Each row is where one point has got to under a steady rotation. How many steps took it there?
The counts run from 0 to 1129.
[ 24  11  -5  36   7  -9 -16 -10 -11   7   0   9   9 -15  15  10  23   0
  24 -32   8 -13   0 -30  -4  -7  16 -10   3  -8  21  18  17 -39   5  -2
  -2  -5  35   5   2  -2  -9]  369
[ -5  13 -10  46  14 -13  -9 -21   8  -1  -7   0   2  -4  25   6  20   9
  11 -20  -3   6   0  -8  -1   1 -21 -15   1  33  18  26 -13 -33  22  17
 -36  -9  17   3 -13   9  -3]  336
[ 16   5  -5   5  -4   4 -34  -8 -14 -20  12  -3  20 -30 -15   0  18   4
  18 -24 -14   9  -3 -42 -12  -4 -21 -13   2 -10  11  29  -9 -21   7  12
   6  -2  29  -5   6  16 -12]  690
[ 15 -11  -5  25  -8  -4 -17  -9   9   6 -21 -30  16  -4  -1   3  34   2
  13 -32  -5   8  24 -26   6   1  -2  11 -15 -12  22   9  22 -10  27  22
 -24 -13  22  11  -4  -1 -19]  302
[ 25  13   3  19  -3  22 -27  10  -6   0  -5  -3  14 -20  15 -19  19  -4
   2 -27   3   8  12 -30 -11   5  -9 -11  14 -22  10   8  16 -12  33   1
  -1  11  37  21  -2  10 -14]  863
[ 39  27  -6  17   8 -15 -25  10  -2   4  -4  16   0 -13  -2 -10  10  17
  20 -25 -15 -15  -4 -34  -5  13  -4 -15   3  -4  13  25 -17 -28   8  -2
 -19   2  32 -15 -21  -6 -19]  838
[ -8  13  -7  34   8  -9  -2 -22  14  -4  -4  -6   7  -4  10  12  24   7
  12 -20 -19   1   0 -14   2  -1 -24  -4  -5  23  27  35 -12 -29  20  34
 -29 -15  10   1  -7   6  -5]  335
[ 13   6  -9  30   2 -14 -26 -10  -1   2  23 -10  17 -30   8  13  38   8
  35 -32  -4 -12   6 -15  -1 -13 -23   4  -7   6  20  13  10 -25   7  14
   0  -7   2  -6  10   2  -1]  850
[ 36  -2   6  35  -5  -5 -21 -19  -8  11   9  -4  19 -16  13  -4  38  -8
   9 -31  12  -7   6 -21  -5  20  -5 -16  -3  -9   5 -11   9 -33  26   3
   2   1  25  -2  -9  16 -21]  122
[  0 -11 -16  18   0  -7 -18 -18   4 -26 -16 -20  15 -13  -7  22  19   0
  20 -28  -7  21  18 -28  -1 -13  -4   1  -2   6  22  27   9 -20   6  30
 -31 -15  19  12  13   8  -9]  222
[ 30  13 -18  20   7 -18 -28  -8  -9  -5   0   3   4 -27   2  12  11   9
  37 -34   7 -17   7 -26  -1 -20  12 -10   3   2  15  13   4 -25  -2  -4
 -27   0  27   5   1  -6 -19]  366
[ 13  18   3  13   8  -2  -5   4  14 -14 -26   9   4  12   4   1  -5  10
  14 -28 -19   4  17 -24   7   8   6  -8   1  -8  34  32 -13 -27  10  16
 -38   0  26   6 -17   4 -31]  728
[ -3  20 -10  21   7  12 -17   4  15 -18 -15   5   7   1  18 -13  -2   9
   4 -24 -14  11  13 -12  -8   2 -28 -19  20   6  19  21 -23  -9  32  12
 -43   8  27  16 -11  13 -18]  245
[ 15  32   2  11  -5  18 -20   1   2  17 -17   8   9 -20  17 -10  22  -1
   2 -17  -4  -5  -4 -18  -6   1 -33 -18   6   7  22   2 -17  -9  37   2
 -20  23  21  13 -12   5 -28]  96
[ 30  34  16  11  -5  26 -19  12  12   3  15  -1   6  -1   5 -16  20  -4
  -1 -30 -10  -8  -8 -18  -8   9 -18  -6   6   1  28   4  -7 -33  31  14
 -14  16  12   5 -16  15 -24]  350
[  2  12  -8  10  16  10 -26   4  17 -20  -9 -11  22 -11  12 -17   3  26
  25 -26 -25   2  27  -8  -4 -21 -25 -10  26  -1  17  15 -16  -3  24  -1
 -27  -3  19  19   0   7  -6]  646
[ 23  14  -5  14  13   8 -30   7  14 -10   6 -25  20 -11  -2 -25  28  22
   6 -25 -22  -7  14 -24  -1   4 -41   1 -16   8  12   1  -5 -17  23  22
  -8  -3  -3 -10 -12  12 -11]  18
[ 14   6   2  27  -3 -11 -13   7   5  -6 -21  -5   8  -5   7   9  17   2
  13 -27  -6  13  21 -32   0  23   0   4  -9 -25  26  33  27 -27   6  23
 -14  -4  30   0   1   5 -18]  953
[  9  32 -12  30   4  -8 -24   2   8   8 -10 -18   5 -15  27  -4  28   2
  11 -19  -5   6  10  -7  -5  17 -39  -4 -13  27  15  11   3 -22  27  13
 -33  12   2   0 -18  11 -16]  670
[ 17  14   3  27   3  31  -5 -15   8   8   9   7  16 -10   8  -1  31   1
  -5 -25  -7 -23 -17 -26   2 -13 -26  -9  -9  11  26   0 -12 -16  35  25
  -6  11  12  13 -11   8 -22]  1080
[ 12  20   2  21  -6  -6 -25  -6  -4  -9   4   2  10 -17  16  28  15 -22
  28 -29   9  15  10 -10 -10   5  -1  -5  11  -2  31  29   9 -48  -3  13
 -15   6  24   9  10  19 -17]  1026
[ 16  11  -1  22   0 -21 -30  -8  -5  -9  12   4  15 -20  14  11  18  -5
  43 -31   1  10  12  -5 -14   7  -3 -17  12  -4  18  18   6 -43  -3  -3
   2  -5  24   1  11  15  -8]  1027
[ -1   5 -16  33  -5   0  -3  -4  -2 -21 -18  11  18 -17   9  20   1  11
  22 -22  -7   9  17 -39   0  -2 -17  -7  -4 -17  23  38  10 -12   6  32
 -21   5  24   7  14  11 -29]  873
[ 23 -18 -18  30   2  -7 -25 -16   2  -9  20 -12  12 -16  11   2  31   5
  28 -36   6  -5  21  -5   2 -10  -6  -9   6  -4   0  -4   7  -6  26   9
 -34  -8  16  10   1  15 -13]  50
[ 19 -20 -10  27   2 -18 -23 -15   0   5 -11 -19  17 -14   1  -3  39  13
  26 -29  -2   4  28 -23   5   4  -2  -1  -4 -21   9   6  17 -11  20   7
 -13 -15  32   1   0  -4 -10]  301
[ 25   2 -10   2 -11 -12 -29  -9 -13 -20   4  -8  12 -33 -16  19  22  -5
  27 -27  -5  12   7 -33  -3  10 -23  -9 -10  -5  14  25  -7 -16  -4  21
 -15  -1  12  -8   7  13 -31]  694
[ -5   8   0  22   0 -16 -13 -31  -1   6 -32   8  13 -13  13  11  17  -5
  20 -13  -5  25   4 -15  -5   9 -21 -25   5  17  26  12 -21 -26  17   6
 -15  -2  30  10  -9   8 -23]  405
[ 16  11 -12  30  -8  -9 -20  -3   5  -4  14 -10  -6 -15   1  14  30   0
  16 -31  -7   9  -1 -23  -5   8 -11  11  -5   1  20  44  10 -30  15  31
 -26 -14  20  -6   2   7   2]  444
[ 22  -3 -10  50   4 -11 -14 -21  -6   6  14   6   1 -16  16  12  28   3
  26 -36   8 -13   4 -18  -2  -1  13 -12   6  -4  11  10  14 -30  12   6
 -21 -12  30   6  -4   4 -11]  1103
[ -2   1 -21  35   7  -8 -11 -12 -13 -13 -19  16  13 -21  19  12   2  15
  23 -22   3   6  18 -35  -6  -7  -6 -23  12 -10  11  25   6  -8  10  10
 -19  -1  39   9  10   9 -19]  874
[ 22  16  -2   2   0  11 -29   4  -7 -22   3  -3  26 -31  -9  11  12   3
  24 -31 -10  -1   5 -36  -8 -19 -15  -6   0  -9  31  22   8 -27 -10  11
   6   7  13   2  11   9 -23]  287
[  5   6   5   2   2  -9 -15 -23  -2   9 -28  12  28 -19 -12   3  23  16
  26 -19 -26   4   7 -29   6  -9 -24 -23   5  -5  31  16 -25 -11  13   3
   3  -8  31   3  -3  -9 -25]  1057
[ 16  18   7  36   6  10 -12 -17  14  19   5   0   4  -4  20   4  32  -9
   7 -28  -1 -14  -7  -2   0  -6 -10 -12   0  24  25 -11 -11 -34  31   8
 -28   8   8  14 -18   9 -24]  343
[  2  16  13  19  16  -4 -18  -6  22  -3   1 -15  37  -5   8  -8  34  20
  23 -25 -25  -4  17  -3   3  -6 -37  -2  -5  14  34  -3  -8 -32  15   5
   9  -8  -4   4  -4   8  -5]  87
[ 40   0   0  13  -9  17 -27  -2  14  -6  23 -28   7  -3  -8 -10  35  -1
  10 -39  -9  -8  12 -17   4   3  -9  12  -9  -3  13   0  11 -19  25  16
 -32  -1   5   2  -9  12 -19]  527
